Here is a table of points, one per row:
0.97;-1.22;-0.45;0.65;-0.91;0.93;0.06;-0.13;0.73;-1.79;-0.46;0.66;0.84;-0.55;-0.31;0.03;1.38;-0.90;-0.99;-1.12;-0.23;-0.07;0.64;0.73
-1.50;-0.60;1.68;1.05;0.39;-0.24;0.40;1.14;-0.30;0.39;0.20;1.23;-0.35;-0.35;-0.88;1.82;2.35;0.20;1.71;0.59;1.47;0.59;0.49;-0.25
-0.84;1.00;-0.18;-1.82;-0.07;-0.39;-1.14;-0.15;-1.71;0.18;1.15;-1.33;0.48;-0.02;-0.72;0.35;-0.08;1.14;-0.04;0.18;-1.13;-0.17;0.09;0.35
-0.90;-3.34;-1.68;-0.54;0.37;1.60;1.44;-1.38;0.00;-0.12;0.36;1.39;-0.33;-1.22;0.48;0.22;-0.81;-0.72;-0.10;0.84;-0.89;-0.85;-0.08;0.73
-1.14;-0.66;0.91;-0.92;0.95;-1.11;-0.73;0.31;1.52;0.32;-0.49;-0.17;1.73;0.13;-1.22;-0.58;-0.68;1.97;-0.22;1.28;0.24;0.08;-0.96;1.13
-0.67;-0.05;-0.06;-2.36;-0.41;-1.08;0.39;-0.41;-1.73;-1.04;0.15;-0.66;-0.80;1.36;1.41;-0.94;0.82;-0.45;-1.45;-1.46;-0.34;-1.60;-2.86;-0.06
0.11;0.53;0.67;-1.79;0.03;-1.47;-1.22;-0.37;-2.04;-0.10;0.52;-0.21;0.99;0.32;-0.21;-1.36;-0.21;0.66;1.06;-1.66;-0.48;0.34;0.33;0.28
-0.75;-1.61;0.86;2.13;-0.65;-0.33;-0.71;-1.29;-0.55;-0.52;-1.21;-1.47;-0.56;-1.06;0.11;-0.98;-0.83;0.98;0.10;-0.99;-0.84;0.32;0.11;-1.32
1.28;0.37;1.73;-1.14;-0.01;-0.28;1.34;0.21;-0.36;0.29;2.71;-0.68;0.32;0.49;-1.41;0.84;-0.84;1.00;0.99;0.23;0.55;1.25;-0.12;0.30
-1.31;1.34;-0.74;1.44;1.43;-0.19;-1.15;0.89;0.10;1.02;0.66;-0.05;-0.97;-1.19;-0.83;0.91;0.17;0.73;-0.39;-1.06;0.45;0.12;0.21;-0.52
-0.75;-1.41;-0.02;-0.37;-1.36;-1.16;-0.31;-0.50;-0.04;0.80;-0.26;-1.31;-1.34;-1.77;-0.47;-0.41;-1.47;0.56;0.51;-2.49;0.76;-0.84;0.58;-0.33
0.02;0.52;-1.78;0.52;1.00;0.66;0.25;-0.76;0.27;0.88;0.79;-0.83;-0.08;0.10;0.44;2.39;1.69;2.26;0.50;-0.80;0.89;0.87;0.15;0.02
1.31;-0.98;-0.48;0.43;0.22;1.27;0.28;0.36;-0.06;0.52;0.34;0.18;-1.72;-0.06;-1.57;-1.08;0.58;-0.99;-1.22;0.01;1.10;-0.35;2.17;-1.87
-1.45;1.42;0.43;-0.18;1.22;-0.77;0.14;-0.44;-2.03;-0.53;1.28;-1.81;0.88;-0.23;-1.15;-1.60;-0.12;-0.72;0.45;0.10;-0.54;-0.86;0.29;0.49
-0.66;-1.71;-1.68;1.17;-1.67;0.01;-0.49;-0.72;-0.27;-0.58;-0.86;0.79;-0.84;-0.75;-0.71;-0.95;0.70;-0.49;-1.18;-0.67;1.20;0.27;-0.90;0.12
-0.34;0.45;-0.34;0.72;0.03;0.51;-0.35;2.93;-0.28;0.29;0.03;1.03;-0.71;-1.00;0.26;-0.01;0.80;1.65;0.44;-0.50;-0.81;-0.41;1.10;0.11
0.78;0.93;1.89;0.30;1.16;0.30;-0.83;-1.18;0.70;2.16;0.15;1.22;1.37;1.69;-0.45;0.93;0.64;-0.27;0.95;-1.25;-0.43;-1.77;-0.82;0.52
0.29;-0.75;0.23;-1.22;-0.67;1.53;0.55;-0.88;-0.06;-0.46;-0.35;-0.27;-1.38;1.67;-0.24;0.02;0.31;-0.75;-0.36;1.47;-0.91;0.10;0.54;0.69
0.59;-0.20;-0.39;-0.66;-1.00;0.42;0.00;-0.84;0.59;-1.86;-0.92;-0.45;-0.37;-1.78;-0.50;-1.10;1.23;-1.09;0.15;0.33;-1.30;-0.65;-0.29;0.54
0.27;0.66;-0.55;0.03;0.27;-1.86;-0.44;-0.43;-0.19;0.19;1.43;-0.63;-0.29;0.06;0.92;0.61;-1.18;-0.93;-1.32;0.79;-0.52;-1.61;0.51;1.04
1.12;-0.37;1.28;0.77;0.97;-2.06;-0.49;0.24;-0.04;1.34;1.14;-0.27;0.41;-0.68;0.49;0.76;0.14;0.19;1.14;1.07;-0.10;-0.33;-0.25;2.77
-0.06;-0.13;-0.91;1.12;-1.22;0.22;-1.44;-0.02;1.13;-0.39;0.17;0.48;-0.27;-0.11;1.34;0.38;1.15;0.27;1.19;2.49;0.66;-0.42;1.46;-2.73
0.85;-0.41;0.36;-0.84;-1.30;-1.15;1.32;-0.15;-0.19;-0.93;-0.57;0.15;-0.84;0.98;1.23;-1.37;-0.21;-0.90;-1.87;0.57;-0.03;0.44;-0.12;-0.70
-1.81;0.06;0.34;1.40;-0.42;-0.36;-1.01;1.23;0.97;1.02;-0.04;-0.26;1.48;1.24;-0.75;0.22;-0.27;-0.80;1.03;-0.62;1.28;-0.06;-0.31;-1.38
-0.50;-0.43;-0.64;-0.33;-0.05;1.21;1.26;-0.50;2.10;-0.91;0.15;0.39;0.86;-1.06;0.81;0.52;0.93;-1.35;0.34;-0.81;-0.15;1.27;1.35;-0.59
-0.18;1.94;1.37;1.27;-2.24;1.16;1.00;1.10;0.28;-0.99;0.50;0.16;-0.41;-0.68;0.01;2.73;-1.02;1.13;0.57;-0.20;0.88;-0.23;-0.10;-0.11
0.36;0.75;1.16;0.21;0.66;1.59;0.65;1.45;-0.35;0.09;0.58;1.04;-1.13;1.61;1.72;-0.88;0.13;0.46;-0.48;0.06;-0.28;0.61;-0.44;1.29
1.48;-0.99;-0.72;-0.47;-0.89;0.66;0.93;0.43;-0.31;-0.24;-0.65;0.78;0.94;-1.25;0.18;-0.49;2.07;0.06;-0.49;0.85;-1.19;-0.34;-0.43;-1.17
0.66;1.33;0.00;0.23;1.38;0.10;-0.87;-0.27;-0.45;0.45;-0.84;1.05;0.88;-0.51;-0.48;-0.38;-1.55;0.79;0.28;0.83;1.50;-1.22;-1.62;0.12
1.86;0.22;-0.78;-0.07;0.70;0.38;1.86;-0.18;-1.36;0.17;-1.73;-0.25;1.85;-2.31;0.03;0.17;0.18;-0.69;-0.26;0.07;0.15;0.95;0.34;0.28
-0.28;0.04;0.11;-0.95;-0.73;0.33;-1.19;-0.98;-0.56;0.24;-1.10;1.11;-0.79;-0.29;0.26;-0.28;-0.18;-1.02;-2.18;0.15;-1.15;2.65;1.21;0.23
-0.39;1.75;1.30;-0.11;1.34;0.06;2.13;-0.76;0.37;-0.16;1.11;1.41;0.69;2.05;1.26;-0.20;0.90;0.32;-0.20;1.60;2.61;0.33;1.03;1.82
-0.43;-1.07;-0.40;0.19;0.07;-0.67;-0.44;-2.31;0.30;-2.09;-1.62;1.17;-1.07;1.71;-0.80;-0.07;-0.67;0.13;-1.68;0.87;-2.52;1.01;0.77;-0.20
-0.06;-0.56;0.64;-0.80;1.76;-0.01;-2.65;1.27;1.24;-0.83;-1.12;-1.11;-0.51;-0.25;0.80;1.08;-0.54;0.01;0.96;-0.97;1.64;-0.97;-0.33;-0.53
0.60;0.92;0.15;0.11;0.64;0.78;-0.88;-0.55;-0.50;-0.28;-0.82;-1.43;1.57;0.02;-1.36;0.74;-1.56;-0.54;-0.44;0.85;0.25;-1.55;-2.52;0.20
0.95;0.82;-0.42;0.68;0.44;1.98;0.33;0.23;0.60;-0.47;0.48;1.27;0.83;0.95;1.60;-1.00;-0.04;-1.08;0.84;0.12;-0.35;3.36;0.80;1.41
-0.82;0.88;-0.17;-1.85;-1.16;-0.57;-0.94;-0.72;-0.63;1.05;-0.23;-0.25;0.28;-0.26;0.06;-1.29;-2.27;-0.60;1.46;-0.33;-1.12;-1.73;-0.79;0.02
-2.49;0.53;-1.27;-0.68;-1.58;-1.44;-1.17;0.29;0.26;0.89;-1.76;-1.63;-0.74;-0.78;-1.94;1.39;-0.74;-1.56;-0.94;-1.44;0.29;-0.59;-0.81;-1.31
0.58;1.08;0.09;-0.41;1.39;-0.35;0.18;1.56;3.36;1.62;0.50;-1.63;0.57;0.42;-0.75;-0.39;-0.33;0.86;-0.12;0.50;-0.38;0.73;-1.51;0.20
-0.22;0.04;-2.09;1.73;-1.43;-0.42;0.07;1.37;-0.20;-1.28;0.15;-0.13;-0.02;1.28;-0.53;0.44;-0.87;1.62;1.13;-0.92;1.38;-0.23;1.05;0.42
1.82;0.53;0.36;-0.17;-1.27;1.25;0.74;-0.15;0.90;1.12;-1.54;-0.21;-0.44;1.60;1.42;-0.77;1.58;-0.18;0.25;2.21;0.28;1.21;1.04;2.07
1.49;-0.58;-0.87;-0.27;-0.28;-0.08;-0.45;-1.55;0.55;-2.18;1.07;1.03;-0.69;-1.84;-1.48;-0.72;-0.52;-1.08;-0.47;-0.31;-0.94;0.68;-1.25;-0.75
-1.70;-0.91;-0.90;0.47;0.06;-0.57;0.89;0.19;-1.33;-0.94;-1.12;-0.81;-2.16;-0.51;-0.18;-0.92;-0.31;-0.75;0.76;-0.69;-0.14;0.50;-0.61;-2.20
0.63;0.47;-0.32;1.78;0.19;0.54;2.22;-0.22;1.29;0.51;-0.17;1.30;0.40;-0.11;0.66;1.10;1.55;1.78;0.66;-0.55;0.05;0.69;0.89;-1.46
0.80;0.14;0.13;-0.92;1.89;-1.40;0.49;1.78;0.50;0.87;-1.41;0.80;0.78;1.49;-0.64;1.55;-1.04;-0.21;1.88;0.03;0.30;0.14;-0.09;-0.43
0.40;-0.45;1.76;-1.25;-0.22;-0.32;-0.11;0.69;-1.32;-0.05;2.06;-0.79;1.55;0.37;0.91;0.94;-0.43;0.81;-0.46;0.18;-0.09;-0.54;1.19;-0.03
-0.42;-0.14;0.01;1.29;-0.55;-0.12;-0.12;-0.27;-0.25;0.65;1.20;0.48;1.18;1.51;2.70;-0.33;0.20;-0.72;-1.30;0.89;-0.33;1.35;-0.75;0.54
Along one direction, these points spread out more than along any other. Take the direction at right angles to it along which they spread out most. Go by this last direction. Where along it does each point below lie, from 0 to 99? 50 is the average, and the first point above lies past it. One standard deviation of the points above along it is 16.
1.48;-0.99;-0.72;-0.47;-0.89;0.66;0.93;0.43;-0.31;-0.24;-0.65;0.78;0.94;-1.25;0.18;-0.49;2.07;0.06;-0.49;0.85;-1.19;-0.34;-0.43;-1.17 70
-0.22;0.04;-2.09;1.73;-1.43;-0.42;0.07;1.37;-0.20;-1.28;0.15;-0.13;-0.02;1.28;-0.53;0.44;-0.87;1.62;1.13;-0.92;1.38;-0.23;1.05;0.42 45
-0.43;-1.07;-0.40;0.19;0.07;-0.67;-0.44;-2.31;0.30;-2.09;-1.62;1.17;-1.07;1.71;-0.80;-0.07;-0.67;0.13;-1.68;0.87;-2.52;1.01;0.77;-0.20 72
-0.75;-1.61;0.86;2.13;-0.65;-0.33;-0.71;-1.29;-0.55;-0.52;-1.21;-1.47;-0.56;-1.06;0.11;-0.98;-0.83;0.98;0.10;-0.99;-0.84;0.32;0.11;-1.32 50
-0.06;-0.56;0.64;-0.80;1.76;-0.01;-2.65;1.27;1.24;-0.83;-1.12;-1.11;-0.51;-0.25;0.80;1.08;-0.54;0.01;0.96;-0.97;1.64;-0.97;-0.33;-0.53 29
-0.67;-0.05;-0.06;-2.36;-0.41;-1.08;0.39;-0.41;-1.73;-1.04;0.15;-0.66;-0.80;1.36;1.41;-0.94;0.82;-0.45;-1.45;-1.46;-0.34;-1.60;-2.86;-0.06 43
0.97;-1.22;-0.45;0.65;-0.91;0.93;0.06;-0.13;0.73;-1.79;-0.46;0.66;0.84;-0.55;-0.31;0.03;1.38;-0.90;-0.99;-1.12;-0.23;-0.07;0.64;0.73 71
-1.81;0.06;0.34;1.40;-0.42;-0.36;-1.01;1.23;0.97;1.02;-0.04;-0.26;1.48;1.24;-0.75;0.22;-0.27;-0.80;1.03;-0.62;1.28;-0.06;-0.31;-1.38 32
0.85;-0.41;0.36;-0.84;-1.30;-1.15;1.32;-0.15;-0.19;-0.93;-0.57;0.15;-0.84;0.98;1.23;-1.37;-0.21;-0.90;-1.87;0.57;-0.03;0.44;-0.12;-0.70 68
-0.28;0.04;0.11;-0.95;-0.73;0.33;-1.19;-0.98;-0.56;0.24;-1.10;1.11;-0.79;-0.29;0.26;-0.28;-0.18;-1.02;-2.18;0.15;-1.15;2.65;1.21;0.23 71
1.82;0.53;0.36;-0.17;-1.27;1.25;0.74;-0.15;0.90;1.12;-1.54;-0.21;-0.44;1.60;1.42;-0.77;1.58;-0.18;0.25;2.21;0.28;1.21;1.04;2.07 76
0.11;0.53;0.67;-1.79;0.03;-1.47;-1.22;-0.37;-2.04;-0.10;0.52;-0.21;0.99;0.32;-0.21;-1.36;-0.21;0.66;1.06;-1.66;-0.48;0.34;0.33;0.28 33
1.12;-0.37;1.28;0.77;0.97;-2.06;-0.49;0.24;-0.04;1.34;1.14;-0.27;0.41;-0.68;0.49;0.76;0.14;0.19;1.14;1.07;-0.10;-0.33;-0.25;2.77 35
